In the data rows, the value 128 means zero.
Some points:
[145 175 145 117 152  71 102 124 167 151 139  97 109 153 126  69 137 109
 172 139 115  83 139  91  97 177 170 110  75 169 130 137 109 123 170 126
  63  99 112 103 175 175 133  93 126 132 124 157 141]
[153  55 103 117 148 139 104  86 132  86 121 175 137 151 158  83 132  87
 133 150 110 120 160 131 152  81  84 177 145 146 175 132 133 114 101 166
  98 109 117 108 141 136  96 111 136 201 175 165 162]
[145 136  82 192 162 109 133 151  90 113 131 149 140  75 123  89 123 144
 133  40 156 158 130 110  97 134  80 121  81  86  56 136 134 174  63 153
  82 143 127 108 124  86 116 148 129 139  81 183 220]
[ 81 123 141 128 115 131  90 110 128 191 208 100 138 123 166 107 219 145
  87 123 159 119 125 122 140 122 111 131 117  50 147 101 184 199 183 179
 195 147 162  83 144 107 131 164 149  86 172 110  86]
[110 111 128 121 107 106 142 137  99 106 151 162 126 111 106 151  82 158
 127 144 112 157  98 140 114 179 111 107 140  74  84 114 123 102 156 101
 182 102 111 160 175  99 156  91 156  85 160 180 124]
[107 132 123  95 137 145 145 125 105 133 175 157 174 127 121 136 126 153
 158 117 112 192  74 131 127 118 135 142 125 153 161 153  77 143  50 132
 112 133  82 120 102 215 134 137 150  98 138 100 128]
[102  91 148  71 125 134 117 145 140 124  92 123 131 103  92 122 151 143
 150 139  71 124 133  70  86 128 138  82 140 117 137 120 154 154  75 141
 112 134 158 118 112  61  91  97 109 133 135 100 122]
[122 126 166 100 149 153 116 130  49 135 112  61 138 140 106 110 104  67
 155 102 111 121 166 109 130 129 158 142 134 131  71 121 156  61 133 132
 117 124  98  72  70 112 128 133 173  90 170 152 123]
[ 59 116 144 164 157 106 112 103 101 135 122 148 126 123 101 139 127 121
 143 133  78  95 146 195 139 134 141  95 122 102 164 158 168 144 124 131
  98 126  64 166 119 109 151 123 150 139 152 111 123]
[178  59 127 156 112 153 155 112  80 197 132 160 140 137 176 140 170 140
 163  92 139  76 165 167 173 160 168 117 166 191 132 145  86 156  81  73
 182 150 151 106 171  85 119  85 198 140 105 147 119]
[104 149  91 195 114 109 135 123 169 120  47 118 124 116 158 158 140  81
  67  90  96 202 152 154  77  81  84  68 130 191 145   0 157  89 116 127
 125 104 127  60 150 125 169 107 163  63  86  91  83]
[134 152 124 144 102  90 131 140 108 180 118 116 120  68 147 119 154 157
  79 168 122 186 184 139 130 118  96 150  97  80 132 204 149 109 111 100
 146  80  77 142  99 124 179 115 120 145  69 160 169]
[ 95 107 101 180  88  88 123 191  99 150  50 110 145 168 120 226 100 122
 176 151 236 108 104 129 108 114 158  99  94 103 191 166 117  81 133 114
 132 130 113 150 170 117 152 161 117 148 150 157 110]
[146 115 170 109  51 106 139  94 102 147 141  65 138 129 157 111  70 156
 119 125 161 160 102 117 128 127 133  91  77 152 121 111 104 175 138 149
 101 100 110 116  95 113 156 109 141 162 108 119 126]
[162 123 144  56 120 121  94 123  96 137 138 164  95 103  95 114 111  54
 126 143 166 139 114 157 135  86  94 112 114 110 161 145 138 178 158 155
 115 135 163  99 149 176 136 160 158  93 109 113 139]
[136 127 188 107 149  93 182  92 153  88  89 108 103 115 198  77 102 186
 173  60 111  94 110 170  79 133 104  88 130  77 162 144 149  47 137 167
 109 128 125 120 144 158  93 211 144 155 137 121  83]
[174 176 159 139  29 170  39 180 147  88 150 198  92 116 115 181 159 181
 140  98 174  84 208 125 135 163 157 130 109 144 106 133 204  88  80 188
 148  89 158 172  99 167 103 118 175  88 106 169 104]
[ 95 128 140  95 127 102 116 149 101  40 102 158 107 134 157  95 141 134
 117 148 159 157 134 116 160 163 135  94 120 163 126 155 121 137 158  98
 167 161 100 126 111 119  75 123 115 108 104  93 145]
[147 115 119 135 125 134 124 131 131 164 133 133 142 128 110 109 123 169
 171 122 145 112 136 178 152  72 163  95 163 156  84 127 183 108 142 112
 159  95 130 130 112 113 116 128 112 121  86  57 178]
[118 108 122 161 104 142 122 125 131  98 147  94 185 115 113 142 150 146
 190 199  66 109  95 100  81 131 113 145  83 127 129 101 103 133 175 121
 172 164 107 120 112 161 156 129 180 114  78 130 155]
[177 122 146 126 112 131 135  68 157 144 115 122 123 159  59 162 164 118
 120 119 138 190  77 171  58 206 123 202 143 169 112 141 125 144 157 141
 157 139  86 130 123 102 121 172 108 156 100 112 137]
[164 163 101  97 109 115 167 125 111 105 165 142  80 144 102 116 128  85
 176 120 114 131 119 156 137 109 102 134 105 111 148 114 102 130 152  88
 141 121 120 105  86  97 122 115 135 132 112 136  98]
[124  86 107 123 154  92 128 119 107 118 157 123  97 132 128 144 125 142
  70 169 119 102  84 131 133 114 185 127 132 132 113 124  95 133 129 146
 106 117  77 117 119 130 128 169 114 150 106 119 112]
[ 83 103 148  56 134  90 182  85 185 131 112 176 170 148 133 137 167  76
 112 137 153 122 137 106 176  81 142 177  64 129  89 102 163 128 108  97
  88 100 158 159 175 149 133  91 156 162 131 166 124]
[140 123 137 152 172 169 146 144 199 116 128  69 134 194  81  80 109 119
  83 161 152 125 135 122 137 152 122 117 111 123 161 134 101 145  55 140
 170  84 128 118 136 116 112 140 131  74 132 143 110]
[128  88 118 167 145 152 146 191 168 103 137 115 121 112 109  64 122 122
 158 106 175 148 127 160 162 156 147 200 139 113 114  82 158 125 126 132
 113 149 127 169  79 140 179  68 129 124 118  83  93]
[152 182 153 163 167 107  73 165 124 160  63  93 125 101 134 157 147 161
 131 173 180 206  87 156 194  71 135 154 163 105 145 112  98 136 146 154
 131 173 139  99 134  82  94 149 131 157 221 199  98]
[139 137 112 101 105  93 137 181 167 157 124 154 145 120  80 161 103 133
 125  63 134 136 131 154 171 137  75 133 111 128 153 114  82 107 132 118
 133 131 113 113 118 137  99 108  81  95 172 112 134]
[114 155 136  84 131 158 100 153 102 117 103 114 131 126 149 117 136 175
 103 103  97  72  77 118 159 129 114 158 142 183 172 147 125 106 140  92
 104 125 142 106 160  93 187 113 114  84 101 156 143]
[ 81  81 179 198 114 154  98 158 142 124 139 142  83 183 129 124 149 106
 111 111 110 129  93  99 113 121  83 139 178 109  92 129 103 131 146  22
 134  66 109 176  84 140 134 158  65 118 140 125 131]
[157 124 112 133 114 124 107 137 111 114 108 138 186 164  87 109 137 159
  67 148 139  81 121 176 103 116 120 114  98 136 112 144  80 110 124 119
 105 133 185 136  82 139 137 100 162 136 161  85 120]
[159 144 104 112  86  98 151 146 146 141  79 171 150 112 165 132  83  93
 103 160 124  94 110 101 111 192 135 191 179 125 130 122 153 122 113 119
 109  80 151 144 137 101 114 184 142 121 159  69 130]
[113 116 112 154  98 133 175  51 170 121 133 205 160 149 156 105 140  96
 123 141 154 118 113 125 139 136 140 116 163  92 128 169 156  93 154 107
 105 166 154  84  77 136 116  99  64 139 123 220 137]
[ 79 123  79 103 154 156 159 125 161 136 113 152  95  85 158 132 126 160
 155 123 150 123 141 112 109 137 152 125 135 186  93 133  88 124 158 146
 190 103 125 118 110 146 202 136 142 147 220 108 138]
[162 173 139 127 114 142 146 124 134 158 172 157 144 148 135  96 154 118
 158 163 141  98 132 116  93 123 137 129 138  86 119  79 102  95  84 146
 139 149  83 141 157 110 127 135 108 117 167 121 204]
[128 164 137 156 126 141 107 113 147 130 130 102  61 142 182 207 124 133
 140 116 135  59 166 163 140 106 124 141 150 100  90 169 117 153  97 140
  87 124 113  82 156 156  87  62 156 126 113  73 151]
[111 131 140 112 144 143 150  94 127 153  92 148  81 110  40 105 112 172
 145 166 149 130 165  93 129 121 116 114 166 111 112 108  78 113 130 124
 102 120 129 127 126 133 109 139 147 136  92 111  99]
[200 106 124  98 146 179 135 112 100 154 117 108 117 112 146 123 112 155
  95 106 118 109 146 134  71 104 169 141  90 143  79 125 134 157 149  69
 142 175 116 141 171 170 126 132  81  92 131 110  49]
[135 116 119 116 114 104 119 133 148 157 111 113  92 152 137 147 115 108
 143 129 114 136  84  92 119 100 113 127 144 154 116 158 107 119 141 189
 142 139 160 165  87 102 132 134 129  95  95 172 150]
[166 117 138 114 195 207  84 157 125 113 178 172 221 170 182 205  94 112
 102 106  86 180 200  89 114 148 129 104  80  56 133 124  74 126 208 198
 130 126 131 130 149  90 122 140  56 185  76  71  55]
[123 131 138 125 136 127  75  53 161  61 161 112 115 114  86 154 132 162
  86  78 104 136 100  97 154  80 178 152 116 100 191 148 129  52 112 110
 145 160 159 142 127  96 129 124 133 103 129 108 129]
[ 61 144  95  75 155 122 141 126 125 109 133 102 133 131 179 141 156 110
  85 118 129 133 135 166  78 152 173 145 137 123 119 106 119 136 144 119
 150 157 115 157 118 162  66 101 150 142  90 155 169]
[114 141  97 143 156 133  81  84 103 139 168  93 139  99 123 125  82 109
 128 140 165  85  97 118 127 153  57 120 135 174  91 126 157  96 102 114
 128 154 124 128 163 148 116 126 103 145 111  81 111]
[ 81 147 140  79 153  90 115 106  89  92 102  90 131 126 127 127  71 131
 126 135 129 101 153 160 130 134 142 132 172 117 139  92  90 168  86 138
 157 128 173 162 149 140 162 136  68 115 123 146 149]
[109 138 174 192 145 142 157 202 122 152 208 151  54 123 128 113  95 136
 149 160 110 175 184 165  73 106 110 162 105 222 145 148 152 152 127 114
  82 192 203 143 135  72 102 190  82 165 140 158 137]
[107 191 106 136 115 136  95 144 131 119 135 141 125 158 146  85 106 131
 150 140  54 159 109 123 148 127 147 104 148 135 114 147 148 170  76 119
 146 139 115 112 116 142 152 134 133 149  96 126 102]
[124 150  74 152  85 132 169  99 130 110 113  65 154 104 162 111 197 111
 175  99 123 171 200  75 190 139 154 168 164 119 165 136 111 176 162 124
  53 122 150 200 174  97 125 159 106  57 176  68 136]
[152 138 159 128 137 116 131 187 129 104 164  98 180  68  76  96 141  41
  98 116 126  92  90  78 118  88 102  75 207 137 126 178 131 155 156 126
 119 126 114 152 193 155 150 107 138 203 141 124  88]
[111 164 127 156 123 141 159 134  54 118 100 106 106 117 117 143 167 100
 119 112  82 105 108 103 191 162 122 116  93 132 137  79  95 130 125 168
 168  90 163 133 100 162 138 129  85 183 120 143 134]
[192  77  84 139 186 170 211 111 195 159 138 128 134 161 122 203  84 173
  88 200  98 154 106  91 184 146 122  83 132 132 148 115 255 154 175 117
 110 158 147 129  82 200  91 105 151 154 161 189 192]
Along one direction, these points spread out more than along any other. Take the direction at right angles to it along which they spread out most. Go by this last direction. Where along it does each point below lie, from 0 to 99? 50 is the average, and the first point above lies past it. One standard deviation of the points above along it is 16.
[136 127 188 107 149  93 182  92 153  88  89 108 103 115 198  77 102 186
 173  60 111  94 110 170  79 133 104  88 130  77 162 144 149  47 137 167
 109 128 125 120 144 158  93 211 144 155 137 121  83] --> 47
[114 155 136  84 131 158 100 153 102 117 103 114 131 126 149 117 136 175
 103 103  97  72  77 118 159 129 114 158 142 183 172 147 125 106 140  92
 104 125 142 106 160  93 187 113 114  84 101 156 143] --> 61
[109 138 174 192 145 142 157 202 122 152 208 151  54 123 128 113  95 136
 149 160 110 175 184 165  73 106 110 162 105 222 145 148 152 152 127 114
  82 192 203 143 135  72 102 190  82 165 140 158 137] --> 48
[122 126 166 100 149 153 116 130  49 135 112  61 138 140 106 110 104  67
 155 102 111 121 166 109 130 129 158 142 134 131  71 121 156  61 133 132
 117 124  98  72  70 112 128 133 173  90 170 152 123] --> 58
[113 116 112 154  98 133 175  51 170 121 133 205 160 149 156 105 140  96
 123 141 154 118 113 125 139 136 140 116 163  92 128 169 156  93 154 107
 105 166 154  84  77 136 116  99  64 139 123 220 137] --> 52
[152 182 153 163 167 107  73 165 124 160  63  93 125 101 134 157 147 161
 131 173 180 206  87 156 194  71 135 154 163 105 145 112  98 136 146 154
 131 173 139  99 134  82  94 149 131 157 221 199  98] --> 42
[128  88 118 167 145 152 146 191 168 103 137 115 121 112 109  64 122 122
 158 106 175 148 127 160 162 156 147 200 139 113 114  82 158 125 126 132
 113 149 127 169  79 140 179  68 129 124 118  83  93] --> 59
[147 115 119 135 125 134 124 131 131 164 133 133 142 128 110 109 123 169
 171 122 145 112 136 178 152  72 163  95 163 156  84 127 183 108 142 112
 159  95 130 130 112 113 116 128 112 121  86  57 178] --> 69
[ 95 128 140  95 127 102 116 149 101  40 102 158 107 134 157  95 141 134
 117 148 159 157 134 116 160 163 135  94 120 163 126 155 121 137 158  98
 167 161 100 126 111 119  75 123 115 108 104  93 145] --> 52
[107 132 123  95 137 145 145 125 105 133 175 157 174 127 121 136 126 153
 158 117 112 192  74 131 127 118 135 142 125 153 161 153  77 143  50 132
 112 133  82 120 102 215 134 137 150  98 138 100 128] --> 48
[107 191 106 136 115 136  95 144 131 119 135 141 125 158 146  85 106 131
 150 140  54 159 109 123 148 127 147 104 148 135 114 147 148 170  76 119
 146 139 115 112 116 142 152 134 133 149  96 126 102] --> 51
[162 173 139 127 114 142 146 124 134 158 172 157 144 148 135  96 154 118
 158 163 141  98 132 116  93 123 137 129 138  86 119  79 102  95  84 146
 139 149  83 141 157 110 127 135 108 117 167 121 204] --> 55
[135 116 119 116 114 104 119 133 148 157 111 113  92 152 137 147 115 108
 143 129 114 136  84  92 119 100 113 127 144 154 116 158 107 119 141 189
 142 139 160 165  87 102 132 134 129  95  95 172 150] --> 54
